(in the rows, 128 means zero)
Each path below is one point turned by a fixed rotation once a step. After each direction that follows a path, write how fast that rotation turns it, in degrees a step (0 if it stays still).
Each turn is a multiple of 5 degrees from 10 to 175, or 0.
Each row of a path follows its step; steps can be skipped.
Rotation 1:
step 4: [134 127 136 138 123 123 128 123 119 121 126 130 126 128 133 127 130 127
 121 137 120 131 127 131 126 134 132 136 129 122 118 123 125 138 129 131
 130 124 139 127 136 129 124 125 124 122 123 124 125 131 130 119 137 136
 129 126 128 131 115 125 132 126 116 134 132 125 131 121 135 133 131 125
 134 125 131 120 128 125 122 138 126 131]
step 9: [129 119 132 129 126 129 128 129 130 128 127 116 124 123 123 132 119 127
 129 135 126 129 121 136 124 132 129 141 117 127 123 139 128 129 125 129
 133 121 122 125 129 129 124 139 123 129 129 125 133 140 131 132 135 131
 131 129 128 133 124 129 122 127 136 136 131 118 124 128 124 122 129 137
 128 127 135 135 127 133 122 132 118 134]
step 13: [132 136 121 125 131 122 125 127 125 122 134 130 121 124 119 126 128 131
 126 123 126 126 128 129 132 131 141 123 128 129 132 128 135 127 130 134
 133 127 124 133 142 121 136 124 131 127 131 120 134 122 131 129 131 124
 129 133 133 130 139 126 133 124 117 138 129 126 133 128 137 127 121 136
 141 131 128 128 125 129 135 131 126 115]
step 21: [135 119 118 130 140 136 134 134 133 125 132 136 124 125 131 123 127 135
 125 130 128 122 148 138 132 132 128 128 130 130 126 125 120 132 127 127
 135 133 130 133 128 133 128 127 131 134 120 128 133 133 123 122 118 123
 128 126 138 130 132 126 125 131 123 129 121 126 133 128 133 127 130 127
 125 127 136 129 118 132 126 129 133 129]
step 26: [127 132 127 127 133 126 141 136 127 135 136 124 134 129 122 133 136 139
 127 127 128 124 132 123 130 127 129 125 129 136 123 131 129 123 118 125
 130 131 111 130 126 133 131 131 137 133 129 131 134 128 129 129 124 131
 127 129 124 125 124 144 129 127 123 136 135 134 127 131 137 132 137 127
 126 128 128 138 122 129 129 123 128 129]
step 30: [128 129 128 131 126 125 126 131 136 121 127 123 125 141 134 127 123 126
 119 129 124 140 130 122 121 131 129 127 125 135 130 134 130 128 126 133
 123 136 136 128 126 122 131 125 131 124 124 120 134 134 130 128 134 128
 128 124 132 133 122 120 126 137 132 120 129 129 142 116 129 136 131 120
 124 134 132 132 118 126 140 127 131 124]
step 37: [120 122 131 128 128 131 121 123 132 123 130 129 130 130 120 124 133 128
 122 135 127 130 132 129 122 130 129 140 126 129 135 141 128 138 112 124
 126 132 133 132 121 134 122 132 125 128 127 127 134 121 136 129 119 121
 130 111 125 127 119 131 124 134 120 128 124 125 128 124 129 130 132 126
 124 134 127 126 127 121 125 133 131 130]
step 39: [137 131 132 123 132 133 134 132 134 130 122 133 125 120 125 128 128 119
 129 128 126 129 140 129 127 129 121 125 127 138 121 123 121 132 127 132
 134 130 136 136 125 132 131 128 126 130 133 125 130 126 129 117 136 124
 133 124 138 126 138 119 132 135 117 140 130 134 126 125 132 131 131 129
 126 134 126 133 124 143 124 126 125 128]
step 42: [131 133 140 127 129 127 126 127 132 128 120 128 136 130 125 124 128 127
 139 134 136 133 127 127 122 137 137 137 125 123 127 136 132 121 127 113
 137 129 123 126 131 130 128 126 139 127 129 133 130 125 133 133 128 118
 126 136 126 138 129 130 131 127 118 136 131 134 128 129 130 130 121 135
 124 130 136 126 129 130 124 127 135 135]
Directions:
[128 127 128 129 128 128 127 129 127 126 126 127 128 130 127 128 126 126
 128 130 129 126 128 127 128 127 128 128 130 127 128 127 128 128 130 129
 128 127 128 128 128 125 127 130 126 130 127 126 128 131 129 129 130 130
 128 127 128 129 126 129 129 129 129 126 129 130 129 130 126 127 128 127
 127 128 128 130 129 129 129 127 127 129]	135
[129 129 126 129 127 128 128 130 128 127 129 127 130 128 129 130 128 128
 126 127 131 126 126 128 128 130 126 128 127 129 130 130 127 128 129 130
 128 129 127 127 130 129 128 127 128 129 126 130 126 129 129 126 126 129
 130 127 126 127 129 127 129 128 128 127 129 130 129 127 128 129 130 128
 127 127 128 129 128 127 129 127 130 128]	10
[129 128 130 129 128 128 129 129 128 127 126 129 127 128 130 127 128 127
 129 126 126 128 128 127 128 128 131 127 126 126 128 128 128 127 127 128
 128 128 128 130 129 127 130 127 126 128 127 128 127 128 128 129 126 128
 128 129 128 126 126 127 128 129 127 128 129 131 130 129 131 128 125 128
 128 124 128 127 128 130 129 129 128 128]	40
